These are runs of 6 systems, one row a step. Runs of the same system follow the same rule from any start.
path 1, j244 (8 x 22):
[[-21  -4 -12   7  -7  19 -17  -8   9   1 -12  16 -11  22  14  -5  31  12
   14  -8  17  -5]
 [-15  -4  -7  -4  27   0  10  -6 -22  10   2  -5   8  12  -4   0   1 -10
  -33  27  14  19]
 [  0   4  11   4   9  -7  14   5  15  -4  11   4 -12  11  -3  38 -10   2
   13  13  11 -38]
 [ -7 -11  15  -7  -8   8 -21 -20  21  -5 -22   3  15   1  -7  -2  32   0
  -14  -7  17  -7]
 [ -3 -22 -20  11  16  13   5  -8 -25 -16  -2  -1 -12  -3 -14   4  -9  -5
  -34  12 -14  -9]
 [  8  -3   3   6   7  -7   8  -2  10  14  -8 -31 -20   8 -20   1  -9  14
   25   4  19 -28]
 [  9  -1   2   7 -17  13 -29   6  11  15  -4   4  -3 -28  -4   2  17  -8
  -23   9  26   5]
 [ -8 -16 -31  15   0  20  15   1 -19  10 -16  16 -14  12  15  13  -3  17
   -9   0  -7  -9]]
path 2, j420, 8 rows:
[[-15  10  -4   2   2 -19   0  -3  21  15   8  -3  -4  21   5   5  21  25
   29   4  20   1]
 [ -5  13   5  -7   3 -22  -3   4   7  -1  26  15  22 -12   6  18  11  -5
  -25  19   0  25]
 [ -7  -3  -8   0  -3  -7  23  -2   2 -12  -2  25   8  16  19  27  -3  18
   10 -12 -28 -15]
 [  6 -12  17 -13  -1 -20  -2 -23  18 -14 -13 -13  28 -10 -20  -2  13  10
  -16 -10 -14  -4]
 [ 12  -9 -19  12  -1  -4   2   3 -14 -26  15  -3 -15 -20 -13  -5 -19   2
   -7  -4 -37  -5]
 [  2 -10 -17  11  -2 -12  -1  -9  10  11  -9 -28 -16   5 -16 -15   9  34
   22  -7   4  -7]
 [  9   8 -12   7  -1 -17  -8  12  -2  19  22 -13  -3 -29  -9  -4   2   4
  -19  22  11  28]
 [ -2   7 -23  11 -11  -1  16  16  -3  25   0  18  -8   7  27  18  -3  24
   16  -3  -4   5]]
path 3, j815 (8 x 22):
[[ -1   9 -15   3   6 -34   2  -1   6   4  23 -21  -4  -1 -11 -15   5  24
   18   4  -8  22]
 [  5  19  -8   3 -11 -29  -4  13  16  -2  34  10   1 -18   6   9   5  15
   11   4 -13  18]
 [ -8   7  -6  -7  -3 -28  12  -4   8  -5  12  20  26   3  16  15  12  20
   -4  -4 -24  19]
 [  7   3   7 -12  11 -32  27  -5   1  -4   9  -6  25  -3  -7  17 -15   9
  -10   4 -25   5]
 [ 18  -5   1   0  -8 -20  14  -4   8 -20   3  -4   5 -14 -10   9 -16  15
    7 -16 -39 -17]
 [  5 -13 -24   6  -2 -13   3 -10 -11 -19   3  -7   0 -11 -10 -17  -2  20
   -7 -13 -40  12]
 [  6   3 -28  11   4 -20  15   8 -14   9  16 -15 -13  -5  -4 -11 -14  23
   11   2 -20  18]
 [ 11  17  -7   0 -15 -25   1  11  10  11  16  -6   4 -13   6 -12   0  20
   26 -11 -13  25]]
path 4, j420 (8 x 22):
[[ -4   0  -2  -8  15   6  34   2 -27   0  -8   6   7  23  15   2 -27  -7
    6  -5 -19   0]
 [ 17   5  37 -14  -8  -6  -2  -4  23  -1 -13 -17  12  -6 -13  -4  -6  -7
   19 -15   6 -17]
 [ -1   2  -6   4  -8  14 -25   4 -11 -30  18  12 -11 -15   1 -26   2 -21
   -2  -8 -17  17]
 [-20  -2 -11   1  22  -4  14  -9 -12   2  -2 -16 -12  37  -2 -19   1  11
   25   1   6   2]
 [  9  19  24  -7   8 -21  -4  10  16   9  24 -14   4 -12 -13  10  -5 -13
    2  21  23   3]
 [-10  10 -11   9 -16   8 -12  12   8 -14  18  38 -11   3  25  14  12   2
   14  -6  -9   0]
 [-23  -9   2 -14  17 -12   9 -25   3  -4 -12   0  28  27   0  -1  23  11
  -13   1   1  10]
 [ 14   2  14  -4  11 -15  18   5  -3 -17  16  -2   6 -13 -12  23 -27 -12
  -13  11 -19 -16]]
path 5, j630 (8 x 22):
[[ -1  -7  14 -12   9 -30   4 -21  17 -20   2 -10  27  -3 -20   9  11   9
  -17   1 -15  -3]
 [ 12 -12 -15  12  -3 -15  -6  -5   2 -25  16  -7 -11 -25 -23   4  -4  11
  -15   1 -29  -9]
 [ -5 -20 -30  14  -1  -9   5 -16   2  -2 -12 -10 -10   7 -10  -3  13  39
    3  -9 -16  -9]
 [  3  -2 -26  12   3 -17   2   3  -3  30   4 -19  -7 -12 -10  -2   8  28
  -14  17  12  20]
 [  8  11 -15  10 -16 -14  11  18  11  27   7  12  -4 -10  18  25  -1  27
   12   2   0   3]
 [  5   5   6 -12 -15 -13   7  -2  11  22 -14  10  36 -10  16   9  12  15
  -13 -10  -4  22]
 [ 22   3   9  -9  -3 -12  22   8  -9   3   0   0  21 -23   1  11 -27  -5
  -17  -3 -26   8]
 [ 19  -5  12  -8 -11 -10  12  -8   7  -8 -16 -16  11  -7  -9 -12 -15  10
   19 -28 -29 -10]]
path 6, j336 (8 x 22):
[[  8   5   4  -5 -14  21  14  15 -12  17 -16  26  12  -5  28  16 -16 -10
   -7  -8  -5   3]
 [ 11  -2  26 -16  -9  23  -1  -3  -7   8 -31   1  22  -7   6 -12  -7 -22
  -12 -15   5   4]
 [  9   2  17  -6   6  27  -1   7 -21  -9  -6  -6  -9   0  -3 -21 -27 -37
    4  -4  -1  -5]
 [ -3   0   4   0   0  26  -7   0  -8   4 -16 -13 -20  18   0 -31  -5 -10
   31 -15  14  -7]
 [-16  10  -5   2  10  12 -18   4 -10   7  12  -6 -16  13   2 -29  10 -14
   10  11  27  23]
 [-23  15  -5  -1  11   5   7   9  -6  10  12  17  -7  32  25   5   5  -3
   21   9  18   9]
 [-19  12  19 -13   2   0  -8  -5  18   4  -1  20  20  19  16  11  27  -7
    2   4  24   7]
 [-16   2  18 -10  13   8  -1  -6   1 -28   9  25  12  16   7  20   5 -26
  -14   9   0 -11]]
path 7, j630 (8 x 22):
[[ -6   7 -14   4 -15 -20   1   2  18   1  12  26  10  -3  19  23  20  27
    4  -3 -14   8]
 [ -2  -3  -2 -11   5 -26  14 -10   1   4   0   4  34  -6   1  14   8  14
  -30   6 -16  21]
 [ 20   0   3  -1  -1 -30  18   2   9  -7  11 -10  10 -20 -15  19 -19  14
   -4   1 -27 -10]
 [ 13 -12 -10   3 -18 -15  -6 -13  13  -9 -12 -10   6 -17 -12 -12   9  28
    3 -23 -28   0]
 [  7 -12 -34  11   0  -6  10  -1 -21  11  -5 -13  -4 -13  -6 -17  -7  22
  -15  -1 -21  22]
 [  7   7 -15   6   0 -20  22   9   1  30   1 -17  -6   5   3  -1 -12  30
   26  -2  -1   6]
 [  9  17  -2  -3 -19 -15  -7  11  12  25   6   0  13 -18  12 -11  10  15
   11  -8   3  34]
 [  4  11  -6  -7  -8  -7  18  11 -13   6   5  20  20  -5  26   4 -13   2
   -1  -9 -28  26]]
path 8, j336:
[[  7   3  11 -10   2 -12   1  -4  -3 -36  18  -1   9  -9  -8 -15 -14 -14
    6 -13 -37   6]
 [  2  -4   0  -4   1 -15   4 -13   4 -21  -1 -19  -1   9 -12 -25  -3  13
   29 -23 -27  -3]
 [ -1   7  -8   1   5 -26 -13  -5   6 -13  26 -21  -6  -6 -18 -28   7   9
   15   0 -10  22]
 [ -8  10 -22   6   1 -27   8   3   2  -8  27   4  -7   9   7  -2   3  24
   25  -2 -23  15]
 [ -6   8  -2  -7  -6 -35   0  -9  19   0  11   3  24  -1   4   0  22  26
    4  -6 -14  23]
 [  2   9   5  -9   1 -29   9  -1   6 -23  25  12  22 -10   2  13  -3   2
   -8   0 -32  11]
 [  9  -6   9  -8  -7 -21  11 -14  15 -23  -5  -2  18  -2  -7   5  -2  15
    9 -22 -36 -13]
 [ 12  -7   3  -2   0 -21  -9 -12   7 -26  11 -21   5 -20 -28 -17  -2   4
   -6  -7 -26   3]]
path 9, j244:
[[-12  -4   5 -12  15  -9  17 -16   1  24 -23 -17  18  28  -1  -5  10  15
    4   1  19   6]
 [ 12   3  17  -2   4  -2   0   9   2  -6  13   8   6 -23  -8  28 -13 -22
  -30  21   4 -11]
 [ -4 -16  -3   5 -12  14  -2 -13  12 -15 -23   8  -8  15   2   6  10  16
   18 -23 -10 -33]
 [  4 -10   4  -7  12   4  -6 -11 -16   6 -13 -27   9 -10 -21 -28   0 -13
  -28   7   9  19]
 [ 13   3 -12  19  -3   7   4  19  -4  -2  16   2 -35 -10  -4  18 -24  -1
   12   9  -2 -26]
 [ -5   1   3  -2 -13   8 -13  -5  14  26 -23  -5   4   9   7 -15  24  13
   16 -11  27   8]
 [ -1  -1 -11   3   7  12   8  10 -26   8   5  15   4 -11  10  12 -11 -16
  -38  20  -1  16]
 [  0   2   9  -2   4  -2  26   0   6   7 -13   0  -3  26   8  20 -14  11
   31  -8   0 -31]]
path 10, j224:
[[  2   8 -16   2 -21  -4 -15   6   2  16   2   6   7 -16  14 -21  17  15
    2 -12  -6  37]
 [ -3   7 -26   5   1 -12  22  12 -18  12  14  14   2   1  21   8 -11  16
   -1   4 -21  24]
 [ 15  14  15 -15 -11 -15  23   8   4  17  -7   0  25  -5  15   4 -17   7
   16 -17 -16  11]
 [ 14   2   0  -3 -21   2  -9   5  -4 -14   4  16  13 -28   8  -9  -6  -8
  -10 -18 -33  19]
 [  1  -7 -21   2   2  -2  17  -3 -22 -15  -3  -2  -3   7   4 -18 -16  11
   12 -19 -41   8]
 [ 14  12  10 -11   4 -16   9   5  -9   6   8 -27   8  -9  -9 -30 -22  -7
   16  -7 -11  24]
 [  5  19  -3   3 -14  -3 -16  16   3 -15  29  10 -13 -12   9 -17  -3  -7
   27 -10 -15  16]
 [-20   9 -11  -8   5  -8   5  -6  -9  -6   7  10  11  25  19 -22  11   7
   19 -12 -15  30]]
path 11, j224, 8 rows:
[[ -3  -4  22  -7  10  -5   9 -11  15 -27   0   2   2  16 -11  22  -5  -5
   11  -2  -7 -40]
 [ -3 -14  16  -6   3   1 -24 -23  14 -22  -9 -14   8  -6 -26 -16  22  -7
  -16  -2   6  -6]
 [ -9 -11 -20  18  16  -6  -9  -7  -1 -18  18 -11 -29   3 -24   4   7   8
   -8  20   4 -16]
 [ -5   2   5   1   8 -14  -1  -7  20  20  -5 -24  -7  15 -13   0  15  18
   19   8  32  -9]
 [ -4   7  -1   7  -6  -4 -22   6  17  14  14  10  -2 -16   0  17  25   2
  -20  22  29   8]
 [-13  -9 -17   9  -2   2  11  -4   8   9 -10  22  -2  17  15  35  15  25
   -6   5   5 -19]
 [ 10 -11  11  -9   2  -5  14  -9   4  24 -27  -8  26  -9  -7  19   1   8
  -33   7  10  -4]
 [ 22 -13  -5  14 -16  10  -3   7   5  -2  -8   5 -14 -30  -9  24 -11   4
  -18   0  -8 -29]]
path 12, j815 (8 x 22):
[[  4   8   7  -5 -18  -6 -21  -4  17 -12   4  -5   1  -7  -2 -31  13   4
   29 -24  -9  13]
 [-13   9 -15   3  10  -1  -4   8 -19 -14  31  19  -2   0  12  -3   1 -14
  -16  16 -11  28]
 [-12  12   5  -7  11 -16  26   0   6  10   2   1   6  33  14  13  -4  15
   33  -2   2  -6]
 [  8   9  30 -17   2 -21 -12  -7  18 -22  15 -12  19 -14 -18 -10   2 -15
    0  -3  -7   5]
 [ -8  -6 -16  11   2   4   3   1  -6 -33  17  28 -12   3   6  23  -3  -1
   -7   2 -28 -17]
 [-15 -11 -10  -4  18 -19  14 -23   0  -2 -10 -21   7  27 -12 -14  11  25
   10  -4  -6   2]
 [ 16   8   2   7   3 -21  -9  10   9  -5  30 -22 -16 -25 -25   0 -10  -2
    1  17   2  -2]
 [ -7   0 -22  13 -21  -3 -11   1  16  -8   7  26  -7  -3  16  12  23  26
   11 -12 -15   0]]

Which system made each of these runs?
path 13:
[[  7   5 -15   9   4  -3  -7  13 -14  21  16 -10 -10 -24  -7  -4  -5  -5
  -25  26  15  24]
 [ -1   5 -14  12 -11  -2  13  13  10  20   0  16 -13  10  19  29   0  25
   22   0   5 -16]]
 | j244
path 14 (2 x 22):
[[ 17  -4  20 -10  11 -12  16  -8  -3  -4  -9 -34   7  -2 -25 -14 -24  -5
    9  -7 -10 -12]
 [ 14  -1  -7  10 -17   8 -22   5   1 -11   4 -13 -24 -20 -12 -32  -3   0
   20 -17 -11   1]]
 | j630
path 15, 2 rows:
[[  9  12  12 -14 -13 -13  19   7   6   6  -2  20  28  -6  22  16  -9   4
    6 -15 -23  10]
 [ 14   0  20 -20  -2 -15  12  -9  -2  -9  -8  -9  32 -12  -7 -13 -12  -6
   -8 -16 -27  15]]
 | j630
path 16 (2 x 22):
[[  2  -1 -17   2   8 -28  26   0  -5   5  11   4  13  -6   1  25  -9  22
  -18  11 -23   7]
 [ 17  -5  -1   2 -18 -21  11  -3  21   6 -11  -1  12 -16  -2  20   1  32
    4 -14 -20 -13]]
 | j420
path 17 (2 x 22):
[[-14   3  -2  -3  20 -15  -2 -10  -4 -26  20 -17  -9  21 -15 -27   1  -2
   23   0  -9   7]
 [ -5  16   4   1  14 -28  -4   4  14  -9  37 -14 -12   5 -14   1   1   2
   22  17   9   1]]
 | j420
path 18 (2 x 22):
[[  7  18  26  -7 -16  20 -17  16   9   4   1  12  -3  -6  14  -6  -3 -27
   21  -8  18   0]
 [-18   2  11 -10   4  26  -7  -3 -12 -14  -6  28  11  17  20  -4   8 -29
  -10  -3   4   7]]
 | j815
path 19:
[[  2  -4 -18  12  15 -23  16   1  -2 -11  24 -10 -17  -1 -16  18 -13  17
    0  16 -16 -15]
 [  5   2   7   0 -12 -22 -15  -8  35  11  -2 -14   6  -9 -12   1  26  25
   11  -4  15  -2]]
 | j244
path 20:
[[ -7   7 -26   6  10 -22   8   3 -14  -7  27  -6  -7   4   0 -16  -5  14
   10   4 -23  27]
 [ -1  14  -1  -6  -7 -33  11   0  18  13   8  -3  15   5   9   1   8  29
   26  -9  -8  17]]
 | j336
path 21, 2 rows:
[[-10   8  15 -11  17 -21 -11 -11   7 -27  24 -16   6   7 -20 -22   8 -11
   10   5  -3  12]
 [-15   9   1   0   9 -24 -14  -7  18 -27  33   0  -6  11 -10  -2  18   5
   19   7  -2   1]]
 | j224
path 22, 2 rows:
[[-20 -13  -9  -1   5   3  -9 -23   0 -16 -14  -7  -1  25  -5 -28  24  13
   13 -16  -5   3]
 [  1   4  -6   3  22 -14  -1   3 -14  -2  27 -19  -8 -11 -21  -7  -9 -13
  -20  29   7  16]]
 | j244
path 23:
[[ 12   5 -12  12 -15 -23 -17   6  21   6  18 -12 -14 -26 -13  -3  11  24
   11   2   0   6]
 [ -8   1 -29  10 -12 -13  -5   1   7  21   2   4  -4   0  11  -4  24  36
    8  -3   2  21]]
 | j224
path 24 (2 x 22):
[[ 12  -1  -5  -2   2   6  -4   3 -25   5  -1 -19   1 -20 -10 -35 -15 -15
  -15   0  -7  30]
 [  8  11  -6   5  -3   7  14  17 -11  23  -2 -12 -21   9   9 -13 -24   4
   38  -7   5  -1]]
 | j420
path 25, 2 rows:
[[ 10  10  21 -19  -3  -9   3  -3  -1  -1  -5 -18  20  -3  -3 -33 -11 -10
   18 -19 -12  21]
 [  6   9  -3  -3  -1   3  -1   9 -19 -18  16  -3  -7  -6   2 -32 -20 -16
   18 -14 -27  19]]
 | j630
path 26 (2 x 22):
[[  0 -18  -2  -2  -3  20  17 -10 -15 -15 -27  14   5  10   9   6 -12  -1
   -6 -20 -28 -20]
 [ 14 -16  17  -7   4   5  -4 -16   1  -7 -23 -30   4  -9 -29 -20  -7  -7
   -8  -9   0 -15]]
 | j420
path 27:
[[-11   4  -3  -8  13 -29   0  -8   1  -1  20  -1  23  -4  -5   1  15   5
  -27  18  -3  32]
 [  8   7   2   3   2 -22  25   9  12   5  12   8   1  -1   4  41 -15  16
    8   8  -9 -22]]
 | j815
path 28, 2 rows:
[[-23   6  10  -5   3  24 -17  -3   2  -2  -4  18  -3  25  15  -7  20 -18
    9   1  27   2]
 [-24  -1  -1  -3  27  14   5  -5 -20 -12   8  12  -3  27   5   5   1 -23
  -16  20  12   0]]
 | j244
path 29 (2 x 22):
[[ -2  -5 -16  17  -7  31 -20  12 -11  11  -2  12 -27  -9   5   2   5 -10
  -14  12  24  -4]
 [-11  -1   4   1   5  20  13   2  -2  22 -20  14  -3  25  18  24   2  -1
    2   7  27 -18]]
 | j630
